In the data rows, zero lies at 4.5, halfway between 4 and 5.
Here are some numbered points:
[5 6 4 5 2 4 4 5 4 4 6 4 6 5 5 3 5 5 3 4 5 3 3 4] 0
[7 2 7 4 3 4 5 6 3 4 4 7 3 3 2 7 5 7 5 3 3 6 6 5] 1
[4 7 3 5 3 5 3 5 4 4 6 3 6 5 6 2 5 4 3 5 6 3 3 4] 2
[4 6 3 5 4 5 4 5 5 4 6 2 6 5 6 2 5 4 3 5 6 3 4 5] 3
[4 6 1 5 4 5 4 5 4 4 6 3 5 4 5 2 4 4 3 6 6 3 5 5] 4
[3 6 5 4 7 4 4 3 7 5 3 3 5 7 7 5 5 3 5 5 5 4 3 4] 5
[3 5 7 4 6 4 4 4 6 5 3 4 5 7 7 6 5 4 6 3 4 4 2 4] 6
[3 4 6 3 9 5 4 1 7 5 1 5 3 6 6 7 4 3 6 5 3 7 4 5] 7
[4 5 2 5 8 5 4 2 6 6 3 3 3 5 6 4 4 3 4 6 5 6 5 5] 8
[4 7 6 5 0 4 3 9 2 3 9 3 9 5 5 2 6 6 2 2 6 0 1 3] 9
[3 7 2 5 5 5 4 4 6 5 5 2 6 5 7 2 5 2 3 5 6 3 3 5] 10
[5 2 7 4 6 4 5 4 5 5 2 7 3 5 3 8 4 6 6 4 2 6 6 4] 11
[7 2 5 5 4 4 6 6 2 4 5 7 3 1 1 5 4 7 5 4 3 6 8 5] 12
[6 2 8 4 5 4 5 5 4 4 3 7 3 4 3 8 5 6 6 3 2 6 5 4] 13
[5 4 6 4 5 4 5 4 5 4 4 5 4 5 4 6 4 5 5 4 4 5 5 4] 14
[4 6 4 5 4 4 4 5 5 4 5 3 6 6 6 3 5 4 4 5 5 3 3 4] 15
[6 2 8 4 2 3 6 6 3 4 4 7 4 3 2 7 5 7 6 3 3 5 6 4] 16
[6 2 7 4 7 5 5 3 5 5 2 7 2 4 3 8 4 5 7 4 3 7 6 5] 17
[6 2 8 4 3 4 5 6 3 4 4 7 4 4 3 7 5 6 6 3 3 5 5 4] 18
[4 5 5 4 4 4 4 4 5 4 5 4 5 6 5 5 5 4 5 4 5 4 3 4] 19
[4 4 4 4 6 5 5 3 5 5 3 5 4 5 5 5 4 3 5 5 4 5 5 5] 20
[6 1 4 4 8 5 6 3 5 5 2 7 1 2 2 7 3 5 6 5 3 8 8 5] 21
[4 4 5 4 6 4 4 3 5 5 3 5 4 5 5 6 4 4 5 4 4 5 4 4] 22
[4 4 4 4 6 5 4 4 5 5 4 5 4 5 5 5 4 4 4 5 5 5 5 5] 23
[5 1 9 2 9 4 5 2 6 5 0 8 2 7 4 9 4 5 8 3 1 7 4 4] 24
[5 4 3 4 9 5 5 2 6 6 2 5 2 4 5 6 4 3 5 6 4 7 7 5] 25
[4 5 4 5 6 5 4 4 5 5 4 4 4 5 5 4 4 4 5 5 4 5 5 4] 26
[3 5 0 4 9 5 4 1 7 6 2 3 3 5 7 4 3 1 5 7 5 7 6 6] 27
[6 4 5 5 0 4 5 8 1 2 8 5 7 2 2 3 5 8 3 3 4 2 4 4] 28
[5 5 3 6 1 4 4 7 3 4 7 4 6 2 3 2 5 6 3 4 6 3 5 4] 29
[5 5 4 5 1 4 4 7 3 4 6 4 6 4 4 3 5 6 3 4 5 4 4 4] 30
[5 6 3 6 0 4 4 7 3 4 8 3 7 3 4 1 5 6 2 4 6 2 4 5] 31
[3 7 5 4 3 5 3 5 5 4 6 2 7 6 7 3 5 3 4 4 6 3 1 4] 32
[3 6 4 5 3 4 3 5 5 4 6 2 7 6 7 3 5 3 4 4 6 2 2 4] 33
[2 9 0 6 0 5 2 6 4 4 9 0 9 5 7 0 5 3 1 5 8 0 2 4] 34
[6 4 5 5 0 4 4 8 2 3 8 5 6 3 3 3 5 7 3 3 5 3 4 4] 35
[4 5 4 5 4 5 4 5 4 4 5 4 5 4 5 4 5 4 4 5 5 4 5 4] 36
New points follow, each followed by the number of its nearest point above, looking only along the 3 directions in which the numbered points spread most.
[3 5 1 5 9 6 5 0 8 7 1 4 2 6 7 5 4 1 5 7 5 7 7 6] --> 27
[7 4 2 6 1 4 5 7 2 4 7 5 5 1 2 2 4 6 2 5 5 4 7 5] --> 29
[3 6 5 4 6 5 4 3 6 4 3 4 5 7 7 5 4 3 5 4 5 4 2 4] --> 5
[4 6 1 5 3 5 4 5 4 5 6 2 6 4 5 1 4 4 3 5 6 3 5 5] --> 4
[4 6 3 6 0 4 4 8 2 4 8 3 7 4 4 1 5 6 2 4 6 2 3 4] --> 31
[3 4 5 4 9 5 5 2 7 6 1 5 3 6 6 6 4 3 6 5 4 6 5 5] --> 7
[4 4 5 4 9 4 5 2 7 5 1 5 3 6 6 7 4 3 6 5 4 6 4 4] --> 7
[5 6 2 5 3 5 4 5 4 4 6 3 6 4 5 2 4 4 3 6 6 4 5 5] --> 4
[4 4 6 4 5 4 4 4 5 4 4 5 5 6 5 5 5 4 5 4 4 4 3 4] --> 19
[5 4 6 5 2 4 5 6 3 4 5 6 5 3 3 4 5 6 4 3 4 4 5 5] --> 30
[7 2 4 5 4 4 6 6 3 4 5 7 3 1 1 5 4 7 4 5 4 6 8 5] --> 12
[2 7 3 4 8 5 3 2 7 6 3 2 5 7 8 4 4 1 5 6 6 4 3 5] --> 5
[4 4 6 4 6 5 4 3 5 5 3 5 4 6 5 7 5 4 6 4 4 5 3 5] --> 22
[5 3 8 4 3 4 5 6 4 4 4 6 4 4 3 7 5 7 6 3 3 4 4 4] --> 18
[4 5 3 5 4 5 4 4 5 5 5 4 5 5 5 4 4 4 4 5 5 4 4 4] --> 36
[5 6 3 6 0 4 4 8 3 4 8 3 8 3 4 0 5 6 2 4 6 2 3 4] --> 31
[6 4 5 5 2 4 5 6 3 3 5 6 5 4 2 5 5 6 4 4 4 4 5 4] --> 30
[2 9 1 6 0 5 2 6 4 4 9 0 9 6 8 0 6 3 1 5 8 0 0 4] --> 34
[5 3 3 4 9 5 5 2 6 6 2 5 2 4 4 6 3 4 6 6 4 8 8 6] --> 25
[3 5 2 4 9 6 4 0 8 7 1 4 2 6 8 5 3 0 6 7 5 7 5 5] --> 27
[5 3 5 4 5 4 5 5 5 5 4 5 4 4 4 6 4 4 5 4 4 6 5 5] --> 14
[3 4 5 4 9 5 5 2 7 6 1 6 2 6 6 8 4 3 7 6 3 7 5 5] --> 7
[5 5 4 5 4 5 5 5 4 4 5 4 5 4 5 4 4 5 4 5 4 5 6 5] --> 36
[6 5 1 6 1 4 5 7 2 4 8 4 5 1 2 1 5 6 2 5 6 4 7 5] --> 29
[1 8 2 5 7 5 2 2 8 6 4 0 6 8 9 2 5 0 4 5 7 2 1 4] --> 10
[4 6 0 5 5 5 4 4 5 5 6 2 5 4 6 1 4 3 3 6 6 3 5 5] --> 4
[7 2 4 4 7 4 6 4 4 5 3 6 2 2 2 6 4 5 5 5 4 7 8 5] --> 21
[3 5 2 4 7 5 4 3 6 6 4 3 4 5 6 4 4 3 5 6 5 5 5 5] --> 8
[5 4 6 5 2 4 5 6 4 4 6 5 5 4 3 5 5 6 4 4 4 4 4 4] --> 30
[7 2 2 4 9 5 6 3 5 5 2 7 0 2 2 6 3 4 5 6 3 9 9 6] --> 21
[5 3 3 4 9 5 5 3 5 6 2 5 1 3 4 6 3 3 6 6 4 7 8 6] --> 25
[3 5 4 3 9 5 4 1 7 6 2 4 3 7 7 6 4 2 6 5 5 6 4 5] --> 7
[7 2 3 5 4 5 6 5 2 4 5 7 2 1 1 5 4 7 5 5 3 7 9 5] --> 12
[5 5 3 5 5 5 5 5 4 5 5 4 4 4 4 3 4 5 4 5 5 4 6 5] --> 36
[4 5 8 4 3 4 4 5 4 4 4 4 5 6 5 6 5 5 5 3 4 4 2 4] --> 19
[5 4 5 5 2 4 5 6 3 4 5 5 5 4 4 4 5 6 4 4 5 4 4 4] --> 30
[6 5 2 6 1 4 5 7 2 3 8 4 5 1 2 1 5 6 2 4 5 4 7 5] --> 29
[4 6 0 6 6 5 4 3 5 6 5 3 5 4 5 2 4 3 3 6 6 4 6 5] --> 4
[5 4 5 5 2 4 4 6 3 4 6 5 5 4 3 3 5 6 4 4 5 4 5 4] --> 30
[6 2 4 4 6 5 6 4 4 5 3 6 2 2 2 6 4 6 6 5 4 7 8 5] --> 21
[5 6 4 5 1 4 4 6 3 2 7 4 6 4 4 4 5 5 3 4 5 3 4 4] --> 30
[2 9 1 6 0 5 2 6 4 4 9 0 9 6 8 0 5 2 1 5 8 0 1 4] --> 34
[5 3 3 4 9 5 5 2 6 6 2 6 2 4 4 6 4 3 6 5 4 7 7 5] --> 25
[4 6 5 5 1 4 4 6 4 4 6 3 7 5 5 3 5 5 3 4 5 3 3 4] --> 0
[4 4 3 4 9 5 5 2 6 6 3 5 2 5 4 6 4 3 6 6 4 7 6 5] --> 25
[5 6 3 6 0 4 4 7 3 4 8 3 7 3 4 1 5 5 3 4 6 2 4 4] --> 31
[3 4 6 4 9 5 4 2 7 5 1 5 3 7 6 7 4 3 6 5 4 6 4 4] --> 7
